Here are some points, one per row:
[-15 -30  29  38 -12  22  43 -43  20 -17 -49  19  34  30  37 -60  29   1 -11  23  -9   1 -23 -41  33  86 -11  20  27 -49   6 -70 -93 -31 -16 -19 -32  27  77  -2  15  48 -20  20  13 -11  36 -36]
[ 53 -52   3   7  40 -36  25 -49 -11  46  58  18  -1 -34  33  11  18   9  -9  19 -11  -4 -16 -60  12  61  -5  26  28   3 -27 -29 -49 -13  13  34 -27  20  47   3  -7 -17 -21  25 -76 -25  55 -12]
[ 70 -39  92 -23  -5 -50 -41 -45 -52 -17  11  -3   5 -16  29 -50  40 -37 -40 104 -25 -26  -1 -42 -15  29 -25 -44  -8 -25 -13 -33 -37  -8   0  -3  61  -6  30  49  -5  25  13  41 -18 -27  62 -19]
[ 23  -1   5 -46 -56 -17  22 -34 -47 -44  13   4 -20  44 -18  20  35  21   5 -70  77 -10  29 -42  23  -7  25  15  61  15 -10 -91 -27  19  38  45 -10  36 -53   3  16  42 -66 -19  40   0  38  -9]
[ 11 -44 -49   6 -43  68   8  26 -24  -7   5  39 -34  64  21 -36  67  27 -31  -6  36 -14   4 -16  70 -28  15 -60  36  11   9  -6 -39 -24 -23  -3  20 -26  46 -22 -15   6 -32  54 -51  -6 -19 -46]
[ 20  12  51   8   8 -25  -7  11   5 -27  22   0  35  41  61  -4  44  -4 -30 -22  37 -11 -60  15  28 -10  24 -13  56  13  43 -15 -35 -39 -77  -6  12  30  65  19 -29  37  -8  -3 -86 -68 -34 -47]
[ 31  81 -63  11 -64   7   1 -53 -42 -29  23  31  17  51  63  -1  39 -58  16 -15  11 -25   9 -65  64 -40   9 -30   5 -12  15 -18 -51   0 -33 -18 -15 -29  13   0   4  20  29 -13 -41 -55  45 -67]
[ 31 -11  -1  -5 -26 -26  33 -25 -14  13  29  10 -13  24 -27   5  17  -7   3   2  51 -15 -12  18  47 -21 -91   9  29  26  23 -31 -77   5 -14  -2  -3 -41 103 -11 -43  24 -22  24  53 -51  21 -29]
[ 46 -38  14  14 -13  12 -14 -25   3 -24  47  52  27 -12  -7  -3  32  24  23 -36  32  36 -27 -40  32  18 -28  -9  30  12  15 -74 -35 -26  14 -17  -3  -4   4  34 -56  30  49 -11 -33   9 -10 -31]
[  6 -17  18  -3  -8  22 -43   6 -10 -11   9 -13  20  28  -4  32 -34  -1  46  25  -6 -15 -29 -35   2  40 -23 -29  -1 -15  21  23 -62   6  -2 -18  -6 -27  68  22 -83  44  -7  28 -60  11  28 -30]
[  -1  -23  -25  -23   55   43   33  -21  -65   15   -8   -4   52  -27  -16  -29   49  -20   22   50   56   62  -74  -62   66  -22   17  -56    7   13   68  -19 -118   -3  -24   -8    4  -22   27   45   -3  -19  -21   -8  -40  -24   23   -9]
[ 36 -60   6  27 -37  20  10 -12  32 -13  65  28  17  43  20  -5  49  42  27  27  74  34  27   4  15   4   5  33  29  72  16 -11 -83  20  -8  13  32  14  19  25 -10 -33 -36 -27  14  18  66 -81]
[ 55 -53  -8  -3  12 -17 -20  -5 -23  70   0  32   5  20  -1 -18  74 -30   5  55  47  72 -14 -10   3 -44 -43 -25  -5   8  18 -28 -83  15   0 -39 -43  23  62  23 -19 -45  -7 -26 -40  20  53 -26]
[ 35   6  43   3  -3 -14  16  10 -20 -10  34  21  53  -8   7   9  97  21  -9  57   6   7   5 -41  82   0 -56  12   5  14  -7 -72 -11  35 -20  -6 -30 -37 109  33  45 -47 -14 -23   1 -45  65  27]
[ -2  -9   6  18 -21  -4  42 -20 -24 -29   4  22  13  12 -15  42  23 -14 -12   7  23 -33 -31 -57  -1  28 -10 -35  99 -11   7 -19 -84 -22 -24 -21 -11  12  52  65 -15 -53  33 -50 -49  -6 -30 -40]
[ 28 -49 -35  47 -29   4  39  15  25  12 -29 -15  -1 -43  29 -34  21  15  10  -7 -29  14  17  -3  36   4  -1 -31  51  12  -8 -48 -86  34 -56 -18 -21  27  62  -3 -49  42  16  32 -20 -32 -37 -24]
[  77  -20   46  -11   -7  -52   -8  -36  -12    8   13  -47   -2  -35   -1   34   52   31    4   71  -15   15   33  -25   69   53    5   14   71    7    5  -49  -76  -32 -108  -30   -7   -6   54   23  -13   13   30   -7  -10  -31   60   10]
[  69    8   80  -20  -12  -57   11   -3  -15   34   49    4   31   -3   30   19   38   51   12   90   41   42   -4   22   55   23   -8    8  -38  -27   -1  -74 -109    0  -33  -22  -45   23   28   16   34  -59  -25   41  -26  -15  -28  -11]
[ 75  -2   1 -45  26 -44  13 -34 -43   5 -32  12 -35 -15  52 -54  42  31  -6  59  39 -37  24 -38 -38  69 -28  50  50  34 -61 -68   7   6 -12 -12  20  13  35 -20 -50  25 -11   3 -31 -23  51 -26]
[-21  32  32  15  -4  19  29 -26  -5   7  19 -13 -13  15 -31 -39 -12  25 -24  36 -22   0 -19  10  54 -21 -15  36  18   8  45 -17 -36  34  -4   1 -27  11   1  -8 -18 -67 -19   8 -61 -24 -24 -21]
[ 46   5 -40 -14 -25  33   9  22  29  -2 -28  45 -33 -38  29 -17  27   8  33   7 -17  22   9 -40  57 -55 -24  26  43   0  69 -15 -61 -20  28  33   3   6   3  58 -27 -33 -43  34   7 -41  28 -12]
[ 69 -27  17 -14 -36  18  53 -31  41 -32   6  58 -25  39  46  34  23 -41  -9  39  21  31 -54 -52  38  -8  21  -2  46  63 -24 -15 -54  29  37 -39  16  -4  47  12 -21  61   3 -67  -7 -13  36 -39]
[ 88  22  36 -28   1  12  16 -23  18 -16   7  18  37 -27   1   7  48   0  -9  48  52  22 -30  17  31  -9 -53 -27  39 -30  14  12 -39 -50   6 -35 -61  38  26  25 -14 -49 -18  -3  17 -38  17  -5]
[ 25 -16 -17  20   9   7  20  12 -24 -45  24  57  24  32 -13   8 103 -17 -29  15  12 -51   6 -94  17  -7  -7 -65  51   0  73 -37 -67  83 -43   3  41  34 -21 -38 -79  54 -25  42 -13  24 -67  -8]
[ 39  -1   0 -42  64 -14  18  27 -39 -30  29  25  42  13  -2  35  38 -41  21   1  15 -13 -25 -54 -18  39  11 -25  56  32  46 -77 -96  -4  -3  33 -58   3  -9  30  -3  44   7  26 -25 -35  -1 -49]
[ 24 -12 -16  -5 -13   4  15 -15   8 -20   2   0  12  43  -2 -31  25  27 -15  68  28  26  37 -58  26  -9 -32  46  19  29 -25 -61  -8  50   1  -8 -20  35  63  55 -39   8   4  73  15 -16  34 -77]
[ -18   -8   58    8   -3   33    0   13  -61   19   14   19   34   47  -15  -35   56  -71  -16   59   44  -47  -46    8    5   31   26   15  -32  -52   13   -9 -122    0  -49  -55  -24   54   27    5  -49   23   50   42   11  -32  -10   -7]
[ 35  -4  52  54  23  15  40 -18  10   4 -25  39  15 -11   8 -10  96 -15 -11  41  23  29 -34  -2   8  18  15 -19  12  10 -22 -25 -86   3 -34 -16 -24 -31 -10  70   1  55  -8  10 -49  19  16  -5]
[  13  -51   49    6   42  -50   -3  -15  -15 -101   49    3  -21  -16   42    8   23  -11  -20   48   19   81   51   -9   58   -4   10   25   25    2   -1  -18  -73   41  -25  -30  -53  -34   15  -14  -16  -46   45   73  -34  -19   63  -53]
[ 25  37  14  18 -60  31 -12 -38 -16  13  42  -9  13   2  48  12  77  40  26 -27   9  24 -10 -42  42  -9 -19   6  84  -1  14  -8 -93 -17   0 -32  41  -2 100 -20   3  22 -27  19  -1 -38  -8 -60]
[-26   3  27  -4 -31  17  -4   6  -8   9  84  17  14 -50  -7 -39  49 -12  33  27  31  11   4 -54  41  -2 -28 -40  85  52   7 -10 -68  -5 -13  25 -18  33  56 -20 -66  23  20   5 -15  -2   3 -46]
[  1  13  19  36 -19  24  10  10 -74  -7   7   9  30  -7  30  24  19 -41 -40  60  -8  47 -11   9  28  -6 -26  -2 -29  37 -10  26 -69  19  19 -14  -5  -2  84 -28 -22 -23   8  -5 -11 -41 -26  -4]
[  5   0 -26  24   1 -28 -14   5 -34 -24  49   7   5  41  60 -24  51  28   3 -24  24 -16  -7 -29  10  46 -15 -67  26  34   6   3 -68 -21  -3 -43 -24  -2  33  64 -74   8   7  19  28  -2   9  19]
[ 41  26  39  52 -32  -2  40  18 -21  10  -5  -7  26  28  35 -19  56   5  19  74  54 -32 -47  -8  44  22 -52 -39  71 -31  65 -46 -53  11 -30  55  12  25  50  46 -64  20  51  48 -59  20  15 -51]
These points spread out most along one direction. Take the direction at right angles to it along which they spread out most. Then take the direction at right angles to both along which they spread out most. Go by this last direction. Where along it does each point below lie, from 0 to 99? 50 is the average, and the first point above lies past it. One standard deviation of the points above along it is 16.
[ 20  12  51   8   8 -25  -7  11   5 -27  22   0  35  41  61  -4  44  -4 -30 -22  37 -11 -60  15  28 -10  24 -13  56  13  43 -15 -35 -39 -77  -6  12  30  65  19 -29  37  -8  -3 -86 -68 -34 -47] 55
[-15 -30  29  38 -12  22  43 -43  20 -17 -49  19  34  30  37 -60  29   1 -11  23  -9   1 -23 -41  33  86 -11  20  27 -49   6 -70 -93 -31 -16 -19 -32  27  77  -2  15  48 -20  20  13 -11  36 -36] 65
[ 55 -53  -8  -3  12 -17 -20  -5 -23  70   0  32   5  20  -1 -18  74 -30   5  55  47  72 -14 -10   3 -44 -43 -25  -5   8  18 -28 -83  15   0 -39 -43  23  62  23 -19 -45  -7 -26 -40  20  53 -26] 29
[ 31  81 -63  11 -64   7   1 -53 -42 -29  23  31  17  51  63  -1  39 -58  16 -15  11 -25   9 -65  64 -40   9 -30   5 -12  15 -18 -51   0 -33 -18 -15 -29  13   0   4  20  29 -13 -41 -55  45 -67] 42
[ 36 -60   6  27 -37  20  10 -12  32 -13  65  28  17  43  20  -5  49  42  27  27  74  34  27   4  15   4   5  33  29  72  16 -11 -83  20  -8  13  32  14  19  25 -10 -33 -36 -27  14  18  66 -81] 34
[  1  13  19  36 -19  24  10  10 -74  -7   7   9  30  -7  30  24  19 -41 -40  60  -8  47 -11   9  28  -6 -26  -2 -29  37 -10  26 -69  19  19 -14  -5  -2  84 -28 -22 -23   8  -5 -11 -41 -26  -4] 28
[-26   3  27  -4 -31  17  -4   6  -8   9  84  17  14 -50  -7 -39  49 -12  33  27  31  11   4 -54  41  -2 -28 -40  85  52   7 -10 -68  -5 -13  25 -18  33  56 -20 -66  23  20   5 -15  -2   3 -46] 46
[ 25 -16 -17  20   9   7  20  12 -24 -45  24  57  24  32 -13   8 103 -17 -29  15  12 -51   6 -94  17  -7  -7 -65  51   0  73 -37 -67  83 -43   3  41  34 -21 -38 -79  54 -25  42 -13  24 -67  -8] 70
[  69    8   80  -20  -12  -57   11   -3  -15   34   49    4   31   -3   30   19   38   51   12   90   41   42   -4   22   55   23   -8    8  -38  -27   -1  -74 -109    0  -33  -22  -45   23   28   16   34  -59  -25   41  -26  -15  -28  -11] 37
[ 75  -2   1 -45  26 -44  13 -34 -43   5 -32  12 -35 -15  52 -54  42  31  -6  59  39 -37  24 -38 -38  69 -28  50  50  34 -61 -68   7   6 -12 -12  20  13  35 -20 -50  25 -11   3 -31 -23  51 -26] 90
[ 69 -27  17 -14 -36  18  53 -31  41 -32   6  58 -25  39  46  34  23 -41  -9  39  21  31 -54 -52  38  -8  21  -2  46  63 -24 -15 -54  29  37 -39  16  -4  47  12 -21  61   3 -67  -7 -13  36 -39] 50
